A single turn carries every row of the set below to another of its rows. Some are shown first; where does it send the rows asked next?
fab: |  .16 |  .28 |  .14 |  .21 |  .18 |  .22 | -.05 | -.19 | -.13 | -.28 | -.23 |  .15 |
nuzos: |  .23 |  .27 |  .07 |  .24 |  .12 |  .00 | -.11 | -.12 | -.12 | -.22 | -.47 | -.02 |
Bar: |  .04 | -.02 | -.46 | -.32 |  .02 |  .14 |  .06 |  .02 | -.26 | -.04 |  .20 | -.03 |
Zibof: |  .24 | -.07 | -.44 | -.14 |  .08 |  .18 |  .07 | -.20 | -.15 | -.07 |  .29 |  .10 |
fevez: | -.11 | -.31 | -.23 | -.24 |  .40 |  .15 |  .32 |  .10 |  .00 | -.39 |  .08 | -.21 |
Kepe: |  .10 |  .08 |  .23 |  .19 |  .36 |  .00 |  .19 | -.13 |  .12 | -.44 | -.37 |  .07 |
nitov: | -.05 | -.05 | -.54 |  .06 |  .20 | -.14 | -.07 |  .02 | -.36 |  .00 | -.13 | -.31 |
Vavav: |  .22 |  .10 |  .09 |  .22 |  .20 | -.15 | -.04 | -.27 |  .05 | -.33 | -.55 | -.03 |
Zin: | -.20 |  .04 |  .21 |  .24 |  .24 |  .27 |  .02 |  .00 | -.09 | -.31 | -.21 |  .01 |
Gok: |  .19 | -.05 | -.40 | -.20 | -.03 |  .20 | -.10 | -.19 | -.16 | -.13 |  .23 |  .14 |
nuru: |  .22 | -.03 | -.35 | -.38 |  .22 |  .34 | -.09 | -.19 | -.10 | -.01 |  .12 | -.04 |
Des: | -.12 | -.35 | -.32 | -.13 |  .41 |  .05 |  .36 |  .09 | -.02 | -.26 |  .09 | -.25 |
muf: |  .07 |  .22 |  .13 |  .20 |  .13 |  .37 | -.06 | -.02 | -.21 | -.23 | -.23 | -.03 |
nili: | -.01 | -.38 | -.36 | -.10 |  .04 | -.44 | -.03 | -.16 |  .18 | -.20 | -.14 | -.01 |
Sedit: | -.02 |  .14 |  .11 |  .32 |  .19 | -.11 | -.11 | -.12 | -.07 | -.25 | -.47 |  .00 |
laz: |  .05 | -.14 |  .27 |  .12 |  .12 |  .06 |  .15 | -.09 |  .28 | -.37 | -.25 |  .13 |
sobi: |  .00 |  .06 | -.41 |  .00 |  .09 | -.42 | -.08 | -.13 |  .02 | -.09 | -.34 | -.40 |
dapi: |  .14 | -.35 | -.31 | -.32 |  .17 | -.24 | -.05 | -.25 |  .31 | -.07 | -.14 |  .00 |
Muro: |  .33 |  .05 | -.48 | -.31 |  .26 | -.37 |  .23 | -.06 | -.09 | -.19 | -.23 | -.15 |
dogaz: |  .50 |  .10 | -.39 | -.24 |  .39 | -.17 |  .22 | -.18 | -.06 | -.37 | -.20 | -.10 |
sego: |  .18 |  .28 |  .04 |  .21 |  .23 |  .20 | -.10 | -.18 | -.24 | -.27 | -.42 | -.11 |
Lezim: | -.19 | -.39 | -.24 | -.35 |  .38 |  .17 |  .07 |  .04 |  .09 | -.12 | -.01 | -.26 |
vek: |  .10 | -.34 | -.43 | -.03 |  .07 | -.42 |  .06 | -.20 |  .15 | -.10 | -.06 |  .02 |
fef: | -.10 | -.30 | -.33 | -.38 |  .17 |  .02 |  .31 |  .10 |  .01 | -.20 |  .16 | -.08 |
dig: |  .05 | -.30 | -.38 | -.31 |  .12 | -.40 |  .24 | -.04 |  .15 | -.18 | -.09 | -.05 |
rovu: | -.10 |  .06 |  .10 |  .21 |  .07 |  .39 | -.15 | -.13 | -.18 | -.21 | -.17 | -.01 |
rire: | -.08 | -.17 |  .23 |  .11 |  .12 |  .31 |  .07 | -.18 |  .15 | -.35 | -.10 |  .11 |
nizep: |  .10 |  .13 | -.54 | -.23 |  .16 | -.12 |  .02 |  .05 | -.39 | -.04 | -.14 | -.24 |
pesa: |  .38 |  .36 | -.39 | -.18 |  .10 |  .13 |  .00 | -.26 | -.13 | -.14 |  .04 | -.16 |
Das: |  .45 |  .05 | -.44 | -.16 |  .46 | -.16 |  .32 | -.14 | -.10 | -.27 | -.13 | -.17 |
Sud: | -.15 | -.08 |  .22 |  .18 |  .03 |  .31 | -.01 |  .00 |  .05 | -.24 | -.12 |  .07 |
rapop: | -.08 |  .01 | -.49 | -.02 |  .24 | -.09 | -.13 |  .07 | -.40 | -.13 | -.24 | -.37 |
Mur: |  .05 | -.01 | -.47 | -.19 |  .23 | -.06 | -.29 | -.09 | -.21 |  .09 | -.28 | -.31 |
Pame: |  .19 | -.04 | -.19 | -.25 |  .38 | -.14 |  .42 | -.13 |  .29 | -.40 | -.11 | -.30 |
gug: |  .35 | -.02 | -.35 | -.37 |  .53 | -.13 |  .12 | -.15 |  .04 | -.19 | -.33 | -.29 |
mog: | -.06 | -.22 | -.24 | -.17 | -.13 | -.05 |  .03 | -.24 |  .31 | -.12 |  .19 |  .00 |
kepap: | -.01 | -.19 |  .22 |  .15 |  .24 | -.05 |  .13 | -.18 |  .24 | -.41 | -.40 | -.01 |
Rili: |  .14 |  .03 |  .18 |  .20 |  .23 | -.16 |  .09 | -.07 |  .14 | -.35 | -.53 | -.06 |
vutug: | -.26 | -.01 | -.28 | -.12 |  .21 |  .26 |  .10 |  .08 | -.13 | -.16 |  .09 | -.43 |
vope: | -.06 | -.06 |  .22 |  .22 |  .07 |  .04 | -.02 | -.19 |  .16 | -.29 | -.19 |  .24 |

Des moves to nitov
dogaz moves to fevez
mog moves to pesa
Now these:
fab moves to Kepe
nuzos moves to laz
sego moves to kepap
dapi moves to nuru
Bar moves to Muro

A single turn carries every row of the set below to another of its rows. Some are shown first; where does it send the rows asked next?
pizo: | -.26 | -.15 | -.25 | -.15 |  .06 | -.28 | -.12 | -.37 | -.27 |  .12 | -.10 | -.17 |  .10 | -.26 |  .27 | -.31 | -.06 | -.06 | -.27 |  .00 |
vez: |  .11 | -.08 | -.05 | -.18 |  .00 | -.02 | -.20 |  .12 |  .18 | -.20 | -.30 | -.10 | -.07 |  .56 | -.05 | -.18 | -.19 | -.17 | -.27 | -.04 |
Dubo: | -.02 | -.03 | -.11 | -.02 |  .04 |  .01 | -.07 |  .25 |  .37 | -.26 | -.40 |  .04 | -.09 |  .33 | -.20 | -.26 | -.03 | -.08 | -.34 | -.09 |
Razup: |  .00 | -.05 | -.04 | -.11 |  .09 |  .01 | -.21 |  .12 |  .38 | -.34 | -.29 |  .03 | -.07 |  .35 | -.09 | -.32 | -.02 | -.10 | -.37 | -.16 |
kogop: | -.03 | -.31 | -.05 |  .13 | -.25 |  .08 | -.03 | -.22 | -.15 | -.10 |  .11 |  .05 | -.32 |  .05 |  .01 |  .26 | -.20 | -.13 | -.50 |  .05 |
vovok: |  .03 | -.08 |  .00 | -.19 |  .05 | -.05 | -.28 |  .11 |  .29 | -.32 | -.29 | -.07 | -.12 |  .42 |  .02 | -.30 | -.14 | -.16 | -.32 | -.09 |
Pibe: |  .07 |  .27 |  .08 | -.06 | -.03 | -.07 |  .21 | -.37 | -.09 | -.33 |  .12 | -.14 | -.23 |  .11 |  .17 |  .26 | -.13 |  .14 |  .29 |  .12 |
zul: |  .04 | -.03 | -.11 | -.27 |  .34 | -.03 |  .17 | -.19 | -.20 |  .22 |  .02 |  .08 |  .14 | -.23 |  .18 | -.17 |  .04 | -.01 | -.56 |  .01 |
Beb: |  .13 |  .29 | -.23 |  .28 |  .21 |  .13 |  .04 | -.16 |  .18 | -.16 |  .23 | -.26 |  .08 | -.17 |  .39 | -.24 | -.16 | -.15 | -.14 |  .29 |
kebo: | -.03 |  .27 | -.13 |  .30 |  .10 | -.21 |  .29 | -.16 |  .06 | -.32 | -.07 |  .11 | -.38 | -.11 |  .10 |  .31 | -.03 |  .11 |  .19 |  .18 |
subif: |  .03 | -.03 | -.25 | -.11 |  .28 | -.08 |  .23 | -.15 | -.30 |  .35 | -.07 |  .10 |  .15 | -.13 |  .08 | -.03 |  .01 | -.05 | -.48 |  .07 |
Moga: | -.05 |  .30 |  .12 | -.01 |  .23 | -.09 |  .13 | -.25 |  .15 | -.43 |  .14 |  .15 | -.29 | -.12 |  .22 |  .10 |  .17 |  .24 |  .22 | -.07 |
kup: |  .15 |  .30 | -.21 |  .23 |  .40 |  .03 | -.08 |  .18 | -.01 |  .15 |  .21 | -.03 |  .02 |  .08 |  .43 | -.09 |  .01 | -.10 |  .17 |  .21 |
tulop: | -.04 | -.29 |  .22 | -.21 | -.01 |  .10 | -.17 |  .22 | -.17 |  .04 |  .16 |  .21 | -.43 |  .11 |  .21 |  .18 |  .01 |  .02 | -.21 | -.09 |
zazag: | -.10 |  .33 |  .01 |  .12 |  .04 | -.02 |  .39 | -.21 |  .17 | -.41 | -.01 |  .04 | -.23 | -.19 |  .01 |  .14 |  .09 |  .26 |  .20 |  .03 |
Vun: | -.04 | -.07 | -.20 |  .08 |  .01 | -.09 | -.15 |  .23 |  .26 | -.19 | -.45 |  .03 | -.10 |  .44 | -.18 | -.17 | -.09 | -.15 | -.27 | -.04 |
Nusig: | -.36 | -.30 |  .15 | -.16 | -.38 |  .16 | -.17 | -.05 | -.04 | -.19 |  .07 | -.09 | -.24 | -.09 |  .04 | -.12 |  .05 |  .14 | -.09 | -.22 |
Kiga: | -.35 | -.12 | -.37 |  .02 |  .07 | -.28 |  .00 | -.27 | -.19 |  .15 | -.20 | -.06 |  .11 | -.36 |  .13 | -.28 |  .02 | -.02 | -.28 |  .00 |
bub: | -.03 |  .30 | -.18 |  .12 |  .07 |  .16 | -.05 | -.06 |  .03 |  .00 |  .20 | -.37 |  .23 |  .01 |  .33 | -.30 | -.01 |  .01 |  .32 |  .10 |
peke: | -.39 | -.31 | -.05 |  .09 | -.45 |  .08 | -.07 |  .02 | -.14 | -.01 | -.07 | -.05 | -.21 |  .03 | -.13 |  .08 |  .03 |  .11 |  .00 | -.14 |
Mav: |  .12 |  .29 | -.38 |  .45 |  .17 |  .08 |  .12 | -.11 |  .12 | -.05 |  .14 | -.22 |  .09 | -.11 |  .28 | -.12 | -.17 | -.16 | -.08 |  .34 |
bipi: | -.13 | -.09 | -.12 | -.32 |  .14 | -.17 |  .14 |  .17 | -.36 |  .37 | -.21 | -.15 |  .00 | -.18 |  .27 | -.20 | -.10 |  .02 | -.08 |  .11 |
dode: |  .00 |  .26 | -.06 |  .15 |  .12 | -.21 |  .14 | -.26 | -.11 | -.19 |  .05 |  .11 | -.26 |  .15 |  .12 |  .38 |  .04 |  .14 |  .36 |  .05 |
bage: | -.15 | -.25 |  .07 |  .03 |  .00 |  .10 |  .00 |  .37 | -.05 |  .06 |  .01 |  .35 | -.43 | -.04 |  .00 |  .19 |  .15 |  .08 | -.23 | -.11 |
Gari: |  .06 |  .25 |  .12 | -.05 |  .16 | -.16 |  .11 | -.32 |  .06 | -.47 |  .14 | -.03 | -.41 | -.09 |  .36 |  .16 | -.11 |  .09 |  .13 |  .13 |
Nad: |  .09 |  .32 | -.17 |  .22 |  .47 |  .08 | -.04 |  .20 |  .14 |  .04 |  .22 |  .03 |  .01 | -.09 |  .42 | -.21 |  .12 | -.04 |  .09 |  .15 |
nup: | -.13 | -.26 |  .01 |  .13 | -.17 |  .16 |  .04 | -.15 |  .09 | -.25 |  .10 |  .15 | -.34 | -.21 | -.02 |  .09 | -.02 | -.03 | -.62 | -.02 |
buzos: | -.20 | -.06 | -.10 | -.32 |  .19 | -.12 |  .19 |  .22 | -.18 |  .26 | -.23 | -.06 | -.03 | -.38 |  .22 | -.32 |  .01 |  .10 | -.15 |  .05 |
rudib: | -.11 |  .32 | -.26 |  .28 |  .09 |  .16 |  .05 |  .03 |  .12 |  .01 |  .10 | -.26 |  .24 | -.09 |  .19 | -.31 |  .08 |  .06 |  .31 |  .11 |
Dedok: |  .05 | -.08 | -.17 | -.01 |  .01 | -.08 | -.21 |  .11 |  .17 | -.14 | -.35 |  .00 | -.04 |  .57 | -.15 | -.11 | -.13 | -.18 | -.26 | -.06 |

Moga moves to zazag
Dedok moves to vez
Kiga moves to subif
Now these:
Beb moves to Nad
kogop moves to tulop

